First come named turns, each shown by rows before and after it. For each pair of rows after them, which turns, in which order, take the first row to the second? The first pair is done for you.
Z_37 (before |-> after):
[-4  1  2  8  2 -2  7  3 -6] |-> [ 6 -2  5  2  1 -3  8  4 -3]
[-28  10  -3 -16 -11 -10  18   1 -15] |-> [-20   9   5 -14  -6 -14  26   6 -15]
[ 2  0  3  1 -1 -1  1  1  2] |-> [ 3  0  1 -1 -2  1  1 -1  3]
[-11 -10 -13  -8  -6  -8  -3  -9  -3] |-> [-17  -7 -10   1  -3  -7   3  -5  -9]
Z_405 (before |-> after):
[ 0  5  3 -9 -4 -5 20  3 -5] |-> [ -9 -11 -12  -6  -6  -6   6  -7  -6]
[ 6 -3  6  4  7 -7 12  7  1] |-> [  1 -12  -5   4   6  -9   0   0   2]
[-21   3  -5  26   5  10 -11   2  -7] |-> [  6   5  -1  -1  -3  18 -27   0  14]
Z_234 (before |-> after):
[  1 -11  -1   6  -1 -13   6   4  -6] |-> [-11  -4  -9   1  -8 -10  -1  -4  -8]
[ -1  -3  -6  -7   5   4  -1 -10   2] |-> [ 4 -2 -2 -9  5  4  3 -7  3]
[ -9  -6   5  12   2  -7  23  -1 -13] |-> [-19  -5  -5  12  -2  -5  12  -7 -13]
Now pairs of rows:
Each pair is 2 to 4 turns apart.
[ 15  -5   5 -14  -1  -5   6   2   5] |-> [11 -1  9 -9  0 -6 13  4  2]
Z_405 Z_405 Z_405
[16  3 19  6  7  3  3 11  1] |-> [ 19 -17   6   3   7  -1 -10   3   3]
Z_405 Z_37 Z_405
[ 8  6 16 15  7  0  0 18 16] |-> [15 -1 16 11  8 -3  0 18 18]
Z_405 Z_405 Z_405 Z_37
[ 12 -19   9  -1  15   7  -4  -5  10] |-> [-11 -17   0  14  16   4  -1  -9  -4]
Z_37 Z_405 Z_405
[13 13 17 -6  4 10  4  9  0] |-> [ 12 -20  -3  -3   4   2 -17  -6   1]
Z_405 Z_37 Z_405
[ -9  -8 -14   8   4   9 -15  -6  -2] |-> [15 -1  3  7 11 14 -9  6  8]
Z_405 Z_234
[ 15  -1   4 -18  -7  -2   3  -1   8] |-> [-15  -7 -12  -2  -8  -4  -3 -10  -6]
Z_37 Z_405 Z_405
[ -2  17 -11  -9  -5  -1 -22  -6   5] |-> [  7  -5 -14 -10  -1  -9 -23  -7   7]
Z_234 Z_405 Z_405
[-4 -3  9 32 16 -3 -5 12 -3] |-> [ -3  -7   0  24  10   2 -24   3   4]
Z_405 Z_37 Z_37
[-24  11  -3   3  -8   3  -6 -14 -11] |-> [-15  24  11  -1  -8   6   7  -6  -9]
Z_405 Z_405
[-20  -1 -19  -2  -9   4 -14 -16  -5] |-> [-24  22  -4   6  -7   7   4  -4 -11]
Z_405 Z_37 Z_405
[  5  15   0 -14   9  14  -9   7   5] |-> [-10   8 -11  -7   9  13 -18  -1   1]
Z_37 Z_405 Z_405
[ -2  -9  -6  -8  -7  -5 -18  -8   7] |-> [  5   1   3  -8  -6   2 -21  -2  12]
Z_37 Z_37 Z_405
[-14   7  -1  16   8   2  -2   5  -7] |-> [ -9   5  -9   8   4   7 -17  -2   2]
Z_405 Z_37
[20 -3 18 -3  9  2  5 13  3] |-> [-19 -12 -13  -1  -5  -2 -14 -11  -9]
Z_405 Z_37 Z_234
[-10   6  -8   0 -17 -12  12 -17  -7] |-> [  2  -2 -12 -12 -18  -8  -2 -21   3]
Z_37 Z_405
[  5   0  -1 -22  -2   4  -9 -11  12] |-> [  1 -24  -4  -2  10  -6  -8  -9   3]
Z_234 Z_405 Z_405
[ 5 -6 -3  7  2 -5 11  6 -2] |-> [ -6   8 -10   1  -6   6  -5  -2   1]
Z_234 Z_405 Z_37 Z_37
[ 10  14   6 -16  -7   1   7   2   4] |-> [15  5 12 -2  5 -1 13 12  3]
Z_37 Z_37 Z_234
[ -5   2  -9   5   1   4 -14  -6   2] |-> [  2 -11  -4  11   9  -2  -7   0   1]
Z_37 Z_37 Z_37 Z_405
[ 18  -3   4 -15   3  -9  10   7   3] |-> [-16  -8 -13   0   0 -13   7  -3 -12]
Z_405 Z_234
[11 -6  6  3 10 -1 15 12 -8] |-> [ 7 18  6 -9 -1 10 10  7 -3]
Z_37 Z_37 Z_37 Z_405
[ -8  25   8  -7 -13   8  18   5 -10] |-> [-24  -6 -16   3 -13  -3   2 -10 -17]
Z_37 Z_405
[ 14   0   2 -30  -3  11 -14  -4  17] |-> [  9   6  20 -10  12  -1  27  12  -2]
Z_405 Z_37
[ -4   2 -16  -5  -6  -4 -10  -2   7] |-> [-5 16 -8 -4 -5  1 -8  4  7]
Z_37 Z_405 Z_37
[ 0 25 19  9  2  5 12 11 -3] |-> [  2  20   1  -6 -11  14 -24  -6  11]
Z_405 Z_405 Z_37
[  3  14   9  -8  -7  20 -17  -5  10] |-> [-16 -15  -8  12   0   4 -15 -10  -5]
Z_405 Z_37 Z_405
[ 16  -1  13 -10   4  -3  10   9   6] |-> [ 8 -4 11 -6  2 -8 20  9 -2]
Z_37 Z_405 Z_37
[-10  10   7  10  10   8  13   3  -3] |-> [15  2 10 -9  7  7 10  3 10]
Z_37 Z_37
